In the data rows, the value 128 means zero.
Some points:
tensor([150, 196,  90, 141, 144, 107,  99, 157, 106, 127, 140, 100, 118, 166,
        154, 168, 141, 100, 138, 135, 142,  88, 146, 133,  97, 143, 200, 136,
         69, 173, 108, 105, 181, 104, 175, 105, 166, 103])
tensor([ 99,  57, 125,  86, 161, 126,  81, 139,  77, 190, 121,  65, 172, 138,
        125, 117,  98,  91, 117, 125,  86, 114, 109, 139, 134, 151, 145, 140,
        151, 125,  97, 135, 162, 162, 172,  83, 125, 166])
tensor([173, 113,  86, 103, 103, 139, 158, 115, 164, 211, 176, 157,  79, 148,
        141, 157, 116,  85, 107, 132, 111, 148, 149,  99, 125, 160, 173, 118,
        194, 132, 131, 149, 109,  83, 110, 133, 120, 147])
tensor([127, 109, 151, 135,  89, 132, 168,  89,  84, 156, 116, 166, 118,  75,
        146,  91,  95, 102, 175, 156, 114, 130, 154, 113, 149, 213, 140,  83,
        113, 176, 127,  58, 142, 149, 177, 177, 156,  98])
tensor([124, 115, 144, 199, 108, 108,  62,  85,  99, 135, 146, 136, 112, 151,
        110, 122,  99, 172, 140, 191, 123,  98, 138, 114, 127,  88, 152, 142,
        176,  82, 103,  99,  89, 116, 164, 178, 184, 148])
tensor([111, 105, 142, 163, 142, 142, 126, 108,  94, 164, 199, 122, 136, 109,
        190, 138,  93, 108, 102, 133, 146,  84, 123, 101, 103, 115,  81, 110,
         93, 114, 107, 147,  72, 125, 116, 101,  99,  47])
tensor([172, 104, 165, 115, 145, 127, 146,  92, 139, 125, 125,  79,  73, 163,
        151, 141, 146, 128, 220, 118, 110, 102, 159, 108, 169, 123, 137, 165,
        104,  86, 166,  84, 135, 151, 101,  95,  84, 119])
tensor([151, 119,  72, 148,  70, 142, 165, 144, 101, 121, 110, 171, 204, 130,
        117, 162, 143,  94, 151,  97, 109,  99,  85, 136, 133, 116, 147,  64,
        113,  48, 161, 105, 141, 143, 135, 103, 118, 119])
tensor([ 77, 178, 138, 145,  82, 171, 122, 138, 191,  73, 144,  89, 152, 103,
        146, 137,  97, 157, 136, 128, 125, 100, 127,  99, 141, 157, 126, 115,
        184, 155, 113, 131, 169, 142,  99,  88, 132, 132])
tensor([161, 131, 140,  57,  89, 139, 100, 147, 134,  84, 188, 114, 123,  81,
        147,  83, 157,  99,  91, 117, 165, 132, 123, 149, 182, 128, 159, 148,
         92, 123, 113, 109,  64, 157, 161, 165, 121, 145])
tensor([113, 137, 124, 145, 128,  96, 120, 162, 154, 184, 160, 170, 149,  86,
        126, 119, 160, 120, 196, 124, 118,  75, 142, 147,  60, 150, 110, 168,
        100, 147, 182, 140,  80, 155, 143, 150, 126, 169])
tensor([142,  70, 103, 162, 154,  68, 153,  96, 201, 131, 151, 101, 172, 122,
        117, 118, 140, 140, 119,  97, 115, 135, 102, 148, 136, 134, 103, 153,
        105, 149,  92, 107, 174,  91, 151, 191, 114,  94])
tensor([155,  91, 141,  95, 146, 142, 166, 119, 127, 144, 114, 101, 123, 146,
        101, 184, 103, 157, 115, 132, 189,  71, 139, 185,  89,  91, 137,  68,
        133, 179, 113, 101, 115, 190,  87, 160, 123, 136])
tensor([ 97, 159, 162, 139, 108, 140, 139, 122,  96, 202, 136, 140, 102, 115,
        105, 110, 178, 169, 131,  56, 125, 156, 147, 182,  92, 133, 142, 127,
        116,  92,  61,  82, 125, 113,  93,  95, 149, 126])
tensor([104, 119, 140,  82, 102, 160, 118, 100,  99, 112, 115, 134, 129, 163,
         90, 140, 136, 102, 149,  90, 145, 148,  53,  59,  75, 111,  86, 152,
        113, 182, 145,  74, 100,  86, 134, 131, 132, 130])
tensor([160, 102, 146, 127, 128, 102, 123, 168,  89, 123, 116, 127, 156, 149,
        152, 117, 160, 151,  70, 186, 120, 115, 133,  86,  99, 190,  97, 140,
         97, 114, 143, 105, 152, 132,  35, 140, 165, 152])
tensor([149,  76,  65, 179, 158, 173,  84, 132, 131, 132, 133,  79, 111,  84,
        119, 117, 154, 168, 149, 163, 102, 179,  90, 127, 108, 142, 183,  94,
        114, 170, 172, 113,  85, 129, 123,  95, 141,  92])
tensor([115, 114, 163, 179, 138,  89, 157, 127, 153, 102,  65, 150, 140, 176,
         89, 104, 102, 111, 101, 124, 167, 115, 163, 122, 135, 188, 158, 114,
        109, 134, 118, 140,  47, 110, 158,  69, 104, 144])
tensor([117, 122,  85, 101, 137, 149, 119,  99,  99, 135,  93, 191, 137, 109,
        115, 114, 164, 138, 139, 190, 192, 139, 147, 149, 123, 145, 142, 190,
        143, 120, 122, 155, 165, 139, 134, 129,  67,  60])
tensor([120, 112, 103, 106,  74, 136, 159, 187, 149, 159, 104, 139,  79, 149,
        130, 111,  45, 191, 110, 149,  80, 154, 112, 124,  99, 106, 124, 149,
         58, 111, 127, 134, 128, 163, 173, 126, 138, 102])
tensor([ 94, 158, 131,  76, 169,  55, 130,  83, 113, 106, 124, 114,  99,  95,
        124,  77,  99, 121, 141, 130, 114, 125,  85, 126,  93, 112, 185,  72,
         93,  86, 165, 169, 149, 117,  85, 150, 123, 133])
tensor([120, 103, 151, 135,  94, 140, 192, 156,  62,  83, 130, 109, 137, 165,
        143,  99, 177, 131, 154, 131,  63, 109, 155, 141, 115,  91, 157, 133,
        138, 170, 105, 194, 108, 105, 124, 170, 113, 118])
tensor([168, 147, 168, 138, 114, 157, 136,  52, 121, 156, 137, 120, 114,  83,
        121, 145, 155, 148,  92, 191,  75, 109, 121, 135,  97, 118, 113, 112,
         84, 149, 125, 129, 150, 114, 183,  98,  60, 182])
tensor([147, 157, 125, 123, 179, 138, 184, 161, 115, 158, 147, 137, 138, 154,
        137,  72, 122, 135, 141, 157, 165, 147, 129, 139, 176,  80,  64, 104,
        145, 127, 176, 114, 143,  96, 177, 103, 176, 145])
tensor([184,  95, 137, 129, 139, 175, 151, 109, 122,  91, 141, 116,  90, 105,
         81, 124, 125, 118, 146,  90, 150,  95, 133, 104,  69, 181, 110, 142,
        119,  84, 109, 189, 149, 147, 174, 130, 196, 120])
tensor([142, 131, 145, 135, 109, 134, 129, 163, 141, 200,  49,  75, 151,  67,
        139, 123, 151, 126, 128, 118, 162, 117, 163,  24, 110,  71, 153, 113,
        118, 115, 101, 135, 127, 111, 149, 154, 120, 113])
tensor([129, 118, 116, 176, 103,  89, 122, 109, 103, 103,  56, 109,  47,  92,
        181, 142, 139,  74,  83,  98, 127, 144, 143, 175, 113, 114,  87, 134,
        151, 142, 171, 131, 140, 141, 136, 122, 144, 132])
tensor([134, 186, 130,  92, 142,  87, 158,  89, 102, 140, 119,  84, 155, 138,
        137, 178, 152, 188,  98, 108,  85, 141, 129, 109, 124, 183, 133, 145,
        159, 119, 171, 135,  86, 160, 184, 154, 133,  76])
tensor([149, 124, 205, 154, 110, 146, 145, 101, 140, 156, 113, 106, 159, 151,
        216, 139, 114, 122, 168, 140, 165, 174,  63, 159,  82, 152, 167, 138,
        120, 124, 126, 174, 128, 128, 147, 142, 142, 140])
tensor([120, 149, 138,  93, 184, 203,  96, 128, 174, 137,  66, 127, 143, 135,
        146, 138, 122,  78, 129, 146,  60, 111, 152, 172, 121, 142, 112, 110,
         96, 106, 116, 122, 101,  93, 120, 173, 157, 104])
tensor([204, 187, 107, 161, 111, 131,  85, 125,  83, 159,  98, 115, 130, 133,
        109, 128,  73, 137, 165,  89, 120, 128, 100, 135, 188, 155,  97, 133,
         99, 167, 100, 182, 123, 131,  88, 161,  94, 139])
tensor([157, 112, 123, 105, 103, 112,  97,  61, 120, 123, 137, 146, 196, 132,
        137, 153, 110, 122, 153, 119, 112, 195, 221, 110, 105,  74, 125, 124,
         87, 152, 129, 145, 118, 158, 131, 101, 171, 130])
tensor([ 98, 118, 126, 119, 140, 118, 184, 115, 104, 132, 122, 125, 127,  53,
        117, 227, 130, 128, 144, 172, 131, 132,  99, 125, 185, 128, 150, 176,
         84, 127, 105, 151,  97, 114, 115, 121, 195, 158])
tensor([135, 130, 162, 149, 197, 120, 118, 145, 136, 138, 134, 201,  96, 128,
        132, 139, 172, 117, 123, 117,  86, 148,  93,  63, 144, 103, 131, 107,
        130, 164,  83, 142, 134, 216, 141, 128, 141, 116])
tensor([ 90, 140, 134, 189, 131, 198, 152,  81, 123, 172, 143, 109, 135, 145,
        119, 118, 113,  95,  83, 104, 127, 121, 133, 108, 146, 116, 183, 190,
         91, 143, 187, 127, 142, 176, 118, 177, 142, 125])
tensor([133, 169, 124, 160, 160, 134, 166, 179, 100, 103, 150,  79, 137, 115,
         98, 159,  96,  57, 156, 164, 128, 209, 139, 122,  68, 139, 117, 138,
        127,  92, 100,  91, 119, 159, 123, 154,  69, 146])
Along one direction, these points spread out more than along any other. How far along it is each point below, from 0 to 99? The average is 50, and the first point in the table lies past the average. One standard deviation of the points above along it is 16.
tensor([184,  95, 137, 129, 139, 175, 151, 109, 122,  91, 141, 116,  90, 105,
         81, 124, 125, 118, 146,  90, 150,  95, 133, 104,  69, 181, 110, 142,
        119,  84, 109, 189, 149, 147, 174, 130, 196, 120]) 52
tensor([127, 109, 151, 135,  89, 132, 168,  89,  84, 156, 116, 166, 118,  75,
        146,  91,  95, 102, 175, 156, 114, 130, 154, 113, 149, 213, 140,  83,
        113, 176, 127,  58, 142, 149, 177, 177, 156,  98]) 19
tensor([149, 124, 205, 154, 110, 146, 145, 101, 140, 156, 113, 106, 159, 151,
        216, 139, 114, 122, 168, 140, 165, 174,  63, 159,  82, 152, 167, 138,
        120, 124, 126, 174, 128, 128, 147, 142, 142, 140]) 53
tensor([ 99,  57, 125,  86, 161, 126,  81, 139,  77, 190, 121,  65, 172, 138,
        125, 117,  98,  91, 117, 125,  86, 114, 109, 139, 134, 151, 145, 140,
        151, 125,  97, 135, 162, 162, 172,  83, 125, 166]) 53
tensor([173, 113,  86, 103, 103, 139, 158, 115, 164, 211, 176, 157,  79, 148,
        141, 157, 116,  85, 107, 132, 111, 148, 149,  99, 125, 160, 173, 118,
        194, 132, 131, 149, 109,  83, 110, 133, 120, 147]) 36
tensor([129, 118, 116, 176, 103,  89, 122, 109, 103, 103,  56, 109,  47,  92,
        181, 142, 139,  74,  83,  98, 127, 144, 143, 175, 113, 114,  87, 134,
        151, 142, 171, 131, 140, 141, 136, 122, 144, 132]) 58
tensor([147, 157, 125, 123, 179, 138, 184, 161, 115, 158, 147, 137, 138, 154,
        137,  72, 122, 135, 141, 157, 165, 147, 129, 139, 176,  80,  64, 104,
        145, 127, 176, 114, 143,  96, 177, 103, 176, 145]) 49
tensor([120, 149, 138,  93, 184, 203,  96, 128, 174, 137,  66, 127, 143, 135,
        146, 138, 122,  78, 129, 146,  60, 111, 152, 172, 121, 142, 112, 110,
         96, 106, 116, 122, 101,  93, 120, 173, 157, 104]) 62
tensor([151, 119,  72, 148,  70, 142, 165, 144, 101, 121, 110, 171, 204, 130,
        117, 162, 143,  94, 151,  97, 109,  99,  85, 136, 133, 116, 147,  64,
        113,  48, 161, 105, 141, 143, 135, 103, 118, 119]) 79
tensor([161, 131, 140,  57,  89, 139, 100, 147, 134,  84, 188, 114, 123,  81,
        147,  83, 157,  99,  91, 117, 165, 132, 123, 149, 182, 128, 159, 148,
         92, 123, 113, 109,  64, 157, 161, 165, 121, 145]) 43
tensor([157, 112, 123, 105, 103, 112,  97,  61, 120, 123, 137, 146, 196, 132,
        137, 153, 110, 122, 153, 119, 112, 195, 221, 110, 105,  74, 125, 124,
         87, 152, 129, 145, 118, 158, 131, 101, 171, 130]) 38
